In the data rows, 128 means zero.
Here are some points:
[100 114 156 131 109 145 128 136 108 117 129 188  52 110 117 103 151 111
 100 108 104  94 135 120]
[102 102 116 162 109 160 100 140 115 102 132 101 102  99  72 125 124 123
 122 135 141 135 148 122]
[156 145 104 124 177 110 149 226 169 127 111 132  93  85 101 159 178 154
 179 152  82 143 178 182]
[151 150 113 117 225 150 102 144  98 107  62 136 169 170 166 128 123 155
 105 116 142 100 128 108]
[145 178  95 161 162  79 108 249 156  97 155 156 124  73 117 223 150 144
 225 172 128 158 188 171]
[163 142  74 155 115 152  98 131 165  53  41  64 135 116  73 139 143 165
  78  67 100 137 131 203]
[125 148 127 184 171  95 144 133 152 113  92 100  97 110  90 128 117 116
 156 162 109 167 186 186]
[ 90  91 164 106 153 125 150 106 102 177 128 129  67 104 117 103 121 135
 135 154 128 114 116 148]
[146 144 115 121  83  66 135 121 114  95 156  64 130 177 110 117 165 156
 132  15 147 226  55 164]
[131 121 145 170 166 102  40 161  92 107 177 149 178 162 200 150 103 129
 153 152 179  98  84 140]
[137 143 125 158 156 135 118 139 154 115  96 142 162  74 103 154 147 153
 141 136 144 137 170 154]
[126 130 136 171 112 137  94 115 114  91 123 118 134 109 148 122 123 143
 129 120 121 134 119 135]
[142 108 137 125 144 174  96 146 134 103  95 131 141 115 104 141 144 135
 100  97  93 105 164 127]
[124 149 107 163  47 141 105 104 123  70  99 100 123  68 129 130 143 138
 109 117 144 126 122 166]
[140  87 141 111 108 179 139 119 143 118  99 135 122 127 113 114 124 122
 114 107  63  97 157 115]
[145 133 152 119 199 133 140 190 106 179 104 154 133 160 117 110 152  70
 147 229  95  82 173 119]
[127  84 160 100 171 123  92 147  90 155 162 142 112 147 186  78 130 137
 133 180 116  80  90 142]
[ 99 107  97 131 132 171 121 118 131 102 125 202  64 136  80 120 143 119
  41  95  65  82 139 165]
[ 92  99 154 132 193 148 144 126 127 164  95 139  93  83  85 127 118 148
 142 163 126 116 149 179]
[119 127 130 134 116 100 193 105 124 186 123 121 128 162 165 163 101  85
 178 207 183 113 140  94]
[148 126  95 136 119 135 134 136 181 141 132 109 104  87 108 105 127  82
 128 138 186 148 111 171]
[149 155 148 130 177 158  99 155 124 122  92 111 176 146 135 153 141 140
 101 100 147 128 140 101]
[153 124 108  90 113  85 142 121 138  94 139  45 107 179 115  95 189 188
 101   5 104 228  65 166]
[122 153 153 160 161  99 140 143 110 153 126 150 116 113 134 124 128  79
 171 238 121 117 184 136]
[146 102 109 123  99  61 172 122 106 157 186  87 102 186 153 126 133 135
 139  32 161 193  62 127]
[161  59 118 120 144 191 119 134 140 127 103 118 125 111  95 120 123 143
 116 117  58 111 172 153]
[147 135 135 122 155 179  77 147 143  96  87 100 168 102 107 141 147 161
  71  89 107 123 136 122]
[132 167 120 120  90 128 152 143 163 117 135 124 190 141 125 194 100 100
 143 125 155 143 139 101]
[ 92 150 155 109  53 150 186  92 129 148 165 147 154 118 175 132  88  80
 147 189 130  99 122  44]
[145 124 145 142 146 163  95 169 121 110 112 138 169 115 120 159 141 119
 133 124 121 112 170 114]
[150 165 152 151 182 105 111 232 108 153 116 167 160 156 130 157 154  53
 171 221 147  93 175 108]
[154 129 114 115 102  95 130 135 137  95 144  75 120 155 119 126 168 157
 123  39 136 202  96 159]
[141 119  95 132  87  64 126  67  94 103 178  69 130 165 100 105 126 160
 122  66 123 222  35 181]
[147 139 145  62 153 113 210 106 127 227 157 155 160 180 193  79 121 144
 154 182 153 101 110 108]
[129 135 120 119 149  99  74  89 166 109  81 131 109  70  89 144 124 145
 122 198 111  86 175 156]
[127 138 153 165 148 115  83 109 118 126 145 144 165 130 175 119 133 126
 135 165 139  93 107 132]
[113 107 154  82 117 132 124  80 157 140  94 128  66  72 103  90 163 122
 114 177  97  85 162 141]
Then 10 other points, each followed by its number:
[152 143  94 121 101  68 118 141 138  72 152  55 137 169 117 146 165 187
 119   4 141 236  63 164] 0
[120 112 115 118  81  93 169 106 114 143 189 102 117 148 164 131 112 128
 139  91 150 166  73 102] 1
[112 155 114 119  80 143 161 120 156 104 148 130 171 136 145 181  67  99
 137 160 127 123 131  69] 2
[142  96  75 127 108  78 139  80 109 107 161  59 121 175  96 103 116 156
 112  51 108 215  38 183] 3
[129 145 185 172 131 107  89 172 106  83 125 147  96 111 129 141 119 134
 165  78 139 155 135  90] 4
[127 167 145 169  48 126 106 124 109  78 108 119 124  89 133 134 144 122
 144 102 168 135 137 146] 5
[160 142 142 125 185 194  64 176 147  92  85  96 201 120 101 159 149 169
  60  54 105 132 137 108] 6
[142 131 117 125 210 141 103 121  85 110  88 126 144 166 165 111 122 157
  96  89 128 102 103 107] 7
[134 173 119 119 103 115 246 128 113 163 120 105 150 159 174 150  82 131
 177  85 147 143 120  59] 8
[132  68 119 132 210 127  49 145 102 112 149 115 155 176 159 111  87 168
 101 150 111  90  76 158] 9
Which of these numbered points is nearest to each point below, ignoring the direction in which the first points spread most? Its number follows each.
[134  70 135 116 198 125  59 130  88 127 166 131 139 174 190  94  91 156
 116 179 107  88  83 156] > 9
[151 110 148 133 140 186  90 159 122  98 105 125 170 117 118 154 142 135
 114  83 104 117 168 113] > 6
[117  81 133 101  70  73 188  95  83 182 211 102  67 154 186  92 137 126
 141  81 161 174  53 107] > 1
[135 127 108 132 123  88 110  81  83 103 153  96 137 158 129 106 122 155
 120  88 132 177  59 153] > 3
[123 147 123 171  73 134  97 106 115  86 124 116 143  90 154 127 139 132
 120 130 149 118 111 153] > 5
[ 93 162 165 156  42 142 108  94 124 144 145 177  94  80 130  97 105  85
 137 141 147 103 156  81] > 5
[142  78 139 124 134 167 148 108 134 129  98 117  97 110 109  96 136 121
 127 137  70 112 170 155] > 3
[128 158 108 178  85 160  83 134 143 108 133 129 108 103  89 153 111  94
 134 125 154 136 178 106] > 5
[119 177 133 134  73 129 155 130 157 103 149 134 180 134 135 190  91  93
 154 119 150 126 135  82] > 2
[162 157 108 119 102  64 126 150 138  79 145  54 135 186 111 142 182 176
 123   0 149 236  74 165] > 0
[112 130 125 132 192 157  82 116  79  98 101 174 129 134 170 116 117 138
  94 135 127  69 123 107] > 7
[133 153 168 171 115 116  94 170 111  78 107 129 107 114 128 140 127 129
 164  69 140 161 142 107] > 4
[144 128  82 134 108  71 122 131 131  82 164  59 136 168 129 151 141 180
 128  17 143 225  65 157] > 0
[147 110 146 147 192 104  38 167  88 110 157 140 173 194 181 134  95 136
 142 135 162  97  86 154] > 9
Here are 10 other points, each followed by its number:
[130 123 129  92 143 127 175 149 138 191  90 107 137 144 120 154 129 115
 134 170 160 134 135 127] 0
[139 173 146 197 181 141  87 123 116 109 116 142 206 150 185 130 157 136
 114 114 148  95  95 111] 1
[122 117 128 125 183 136 154 135 143 165  96 131 137 111  97 139 120 152
 140 153 136 129 147 169] 2
[138 117  97 150 133 174 110 136 140 129 119  98  91 109  79 131 127 104
 114 169 108 119 174 120] 3
[107 126 157 107  85 121 123 119  96 126 168 103 120 114 146  99 166 143
 127  93 156 176  98 106] 4
[145 142 157 127 168 168 105 156 136 117  93 108 153 117 121 128 150 141
 102  98 104 145 161 125] 5
[150 137 102 101 139 117 142 172 136 164 125 112 196 151 141 180 109 127
 136 164 173 156 125 127] 6
[151 109  91 133 119 105 116 133 137  83 140  75 138 157 115 148 136 173
 120  33 114 190  93 156] 7
[130 136 121 129 207 169  87 117  86 102  79 155 132 144 148 107 128 146
  80 120 115  71 127 106] 8
[ 68  78 195  79  57 151 145  73 159 116 168 141  69  67 124  87 195  99
 113 104 111 115 125 133] 9
The same question for these:
[147 104  69 151 126 202  99 131 160 112 110  70  78 107  51 135 124 120
  89 131  99 128 171 124] > 3
[ 94 116 144 106  59  92 140 105  91 124 189  96  94 116 148  90 168 144
 144  96 166 194  81 116] > 4
[128 166 132 205 131 142 110 108 143 115 151 131 213 139 180 146 132 124
 123 135 129 117  92 109] > 1
[152 145  75  97 127 114 160 175 154 168 109  97 209 145 126 214 104 127
 132 167 194 176 131 121] > 6
[ 77  95 179 109  83 134 149  74 152 118 154 133  69  71 127  94 167 101
 130 138 110 130 144 146] > 9
[107 147 146 124  64 142 134 109 130 163 133 154 115  97 133 110 110  97
 129 155 148 120 147  89] > 4
[152 107 126  40 170 139 228  95 131 244 129 129 155 179 175  52 121 161
 122 184 113 102 103 119] > 0
[108 113 149  72  82  83 171  86  99 176 172 160 100 136 149  89 171 140
 132 127 138 146  81 123] > 4
[100  89 173  82  92 150 156  82 179 124 131 135  80  76 110  94 194 122
 113  97  92 121 141 158] > 9
[150 134 101 159 107 187 110 144 145 124 114  88  86 120  56 137 145  97
 107 118 125 123 182 116] > 3
[ 87  84 164  77  83 159 140  87 179 102 148 147  68  89 108 102 190 112
  88  75  84 112 125 153] > 9
[ 98 101 140 140 187 144 142 122 138 155  94 140 105  75  85 133 120 154
 141 165 127 120 153 182] > 2
[111 140 124 132 220 161  65  94  51  91  89 167 153 122 211 114 103 154
 106 165 146  62 113  79] > 8
[168 145  83  87 158 118 174 169 154 184 105 100 216 174 125 180 106 141
 129 145 168 161 125 129] > 6
